In the data rows, the value 128 means zero.
Each pair is two rows. How far apart are they, by a hidden measure? 0 means very close, and 20 very far. Two or three weighted sums of its numbers give each row a place; it is the straight-line distance between the places.
[ 89 136 141  91  72 108  91  90  84 133]
[177 160  51 163 248 131 172 156 114 148] >> 9
[ 95  86 183 185 106 132 106 194 179 132]
[119  66 133 133 100  73  37 109  87 122] >> 10
[154 100 186 147 100 151  42 161  92 163]
[ 79 129 192 171 117 156 141  85 157  65] >> 4
[154 106  65 110 197  73 185 109 172 134]
[135 163 216 200 177 211 126 133 125 136] >> 14
[126 134 114 115 101  86 143 132 141  84]
[133 200 105 208 178 184 141 156 141 141] >> 5
[123 101 122 159 142 146 146 165 164 183]
[111 120  99  86 115  75 154  88 116 122] >> 1
[ 97  51 197 206 132 161 118 152 189  89]
[146 156 148 122 134 157 133 174  92 195] >> 8
[206 150 151 106 116 110 114 156 103 137]
[185 168 206 195 155 154 125  96 166  13] >> 10
[138 110  85 107 145  92 164 102 135 131]
[116 137 123 165 126 163 151 157 157 150] >> 3
[ 82 152 134  87  72  97 144  79 156 115]
[ 85  80 145 110  80 113  47 144  63 133] >> 11
[178 153 161 143 137 127 130 108 152  64]
[158 139  69 140 160  73 175  59 173 123] >> 13
[ 88  81 139 196 117  83  75 141 146  94]
[124 147 131 149 151 152 135 177  73 194] >> 4
[135  73 128 115 105  49 100 142 100 159]
[133 154  73  31 142 116 177  99 120 133] >> 5
[ 75  79 135 106  87  86 131 152 120 110]
[ 91 137 174 113 128 179 140 105 148  85] >> 11
[124 109 151  89  93 188  65 141 114 171]
[ 60  99 157 125  73 138 148 184 150 105] >> 11
[144 220 125 187 174 211  33 120  46 171]
[ 99 155 140  95 107 168 144 108 150 138] >> 13
[100 124 165  69  83 162  51 135  69 154]
[108 192 161 106 144 202 132  66 154  91] >> 2
[130 127 160 124 115 122 138 119 151  76]
[147 130 137 158 130 127 127  95 195 187] >> 3
[ 60  70  90 123  72  92 162 137 161  82]
[157 126 141 146 137 123 123 189  88 165] >> 9
[117 181 195 151 131 142 112  28 166  77]
[237 129 126 114 167 108 140 166 183 130] >> 6
[100 155 130  88 104 174  68  92  97 144]
[222 150  80 112 207  67 164 126 115  90] >> 9
[ 87  74 150 182 102 133 145 135 203 152]
[122  77 148  80  89 103 134 167 125 167] >> 6
[185 130 152 142 121 132 132 182 108 156]
[141 120  77 124 184  87 180  81 153 126] >> 4
[125  52  38 128 166  21 149 122 105  92]
[154 151 153 162 123 120 156 105 162  23] >> 14
[108 145  60 139 207 121 173 121  91 124]
[109 146  94  84 113 156 154 103 174 131] >> 12
[ 79 163 170  98  93 121 139  60 133  69]
[149 165  23 125 214 106 198 133 114 132] >> 17
[124  57  60 118 163  38 135 122 106 108]
[176 130  91 116 137  85 143 126 121 103] >> 5
[175 166  63 165 255 143 164 157 116 167]
[109 177 102  62 101 179  82  61  98 142] >> 9
[123 130 133  82 116 163 139 169 119 196]
[188 123 145 145 125 122 125 170 126 156] >> 7
[145 140  34 163 231 123 187 131 127 148]
[119 132 186 145 112 139 138  83 182  92] >> 18
[118 101  97 100 119  86 163 101 147 134]
[123 163 151  80  93 118 144 148  80 178] >> 8
[103 177 153  42  97 146 149  94 127 105]
[ 82 138 148 151  99 115  62  57  85 134] >> 15
[112 142 101 131  93 126 170  79 202  91]
[102 156 114 102  81  90  99  42 124 110] >> 5
[125 107 163  88  81 114 129 120 165 168]
[ 92 116 115  33  68  33  65  79  26  91] >> 6
[130  60 127 140 105  80  51 118  93 127]
[148 213 143 155 183 174 153 110 113 127] >> 7
[ 89 157 145 170 106 121 142  93 200  96]
[ 71  83 148  80  55 130  87 141  66 140] >> 6
[ 91  76 200 177 136 160 124 135 154  72]
[101 154 121  85 100 160  47  97  69 137] >> 4
[105 124 114 126  90  86 134 118 116  94]
[140 127 151  90 108 159 144 188 130 200] >> 10
[217 149 151 145 135 121 108 162 117 148]
[118 136 213 175 141 162 134 121 145  32] >> 6
[116 145 181 178 159 189 125 135 139 134]
[228 118  60 166 218  86 147 127 148  89] >> 12
[138  97  68  86 172 127 173 133 147 146]
[115 133 130  92  57 121 119  90 137 140] >> 4
[133 118 112 125 180 138 150 147 112 174]
[107  98 176 125 115 112 118 126 131  68] >> 7
[113 142 152  97  85 117  80  75 103 130]
[100 164 116  80  95 152 158 116 157 141] >> 8
[ 90  76 122 131  88  91 122 143 145 105]
[145 131  99 117 146  85 168  72 159 131] >> 1
[ 81 125 127  97  87 142 137 139 150 120]
[133  96 135 162 111 144 140 129 155 183] >> 11
[ 99 166 103 129 105  84 137 125 112  38]
[132 171 147 157 173 180 149 107 133 114] >> 8
[149  79  42  93 185   8 141 121 104  85]
[163 119  62 118 206 127 177 159 145 151] >> 2
[226 148 141 155 137 127 114 163 135 128]
[179 116 126 110 163  96 138 143 110 125] >> 1
[127 103 153 122  92 130  54 135  73 129]
[108 130 119  76  96 162 147 139 163 137] >> 11
[122 120 181 151 127 148 129 129 140  62]
[ 89 162 120 161 125 162 139 151 135 117] >> 8
[146  97  72  89 125  77 188 141 139  99]
[197 127  62 132 190  63 159 133 137  84] >> 6
[142 152  59  51 149 141 172 107 148 137]
[215 146 138 111 129 112 119 149 141 126] >> 6
[122  74 140 126 108 116 125 190  86 178]
[118  53 136 151 108 103 111 164 129 172] >> 1
[112 108 147 107  93 113  73 127  78 133]
[105 144 173 169 117 141 142  64 193  83] >> 2
[143  85  64 105 180 127 175 133 156 151]
[116 126 158 119  81 143  56  94 104 145] >> 11
[163 175 123 100 103  94 128 113 131  60]
[ 72  99 180 154 117 117 114  96 112  52] >> 8
[165 144 106 146 187 148 152 152 115 171]
[119 119 163 133 125 131 127 114 125  71] >> 6
[114 188 131  90  93  83 126  49 110 140]
[ 81 159 118 141 121 139 154 148 118 100] >> 6
[128 112 136  99  88 105  74 121  78 110]
[102 142 136 137 117 154  83 143  70 154] >> 1
[ 93  62  92 124  96  60 130 125 150  92]
[130  56  88 107 125  59 147 141 113 126] >> 3
[ 89 148 139 140  89 118 139  73 173 114]
[ 72 121 146 150  90 122 146 119 167 110] >> 2
[242 160 157 154 151 132 106 196  96 157]
[158 173 139 142 105 116 134  75 142 171] >> 6
[ 98 131 163 122  82 132  68  80  87 144]
[111  57 164 148 109 110 108 124 138 102] >> 4
[ 90 120 162 104  80 134  42 105  77 137]
[ 72 114 184  75  48 141  33 144  17 143] >> 1
[ 93  78 102  62  69  57 107 114  98 106]
[113 139 183 150 139 126 133  93 116  43] >> 10
[132 215 121 236 221 195 171 106 150  62]
[107  67 134 101  76 104  89 144 107 143] >> 7
[119 115 149  93  88 116  84 136  79 124]
[180 183 132 181 195 204 136 198 100 221] >> 4
[189 161 140 190 170 196 140 220 101 224]
[202 182  83 166 225 173 170 146 151 187] >> 2
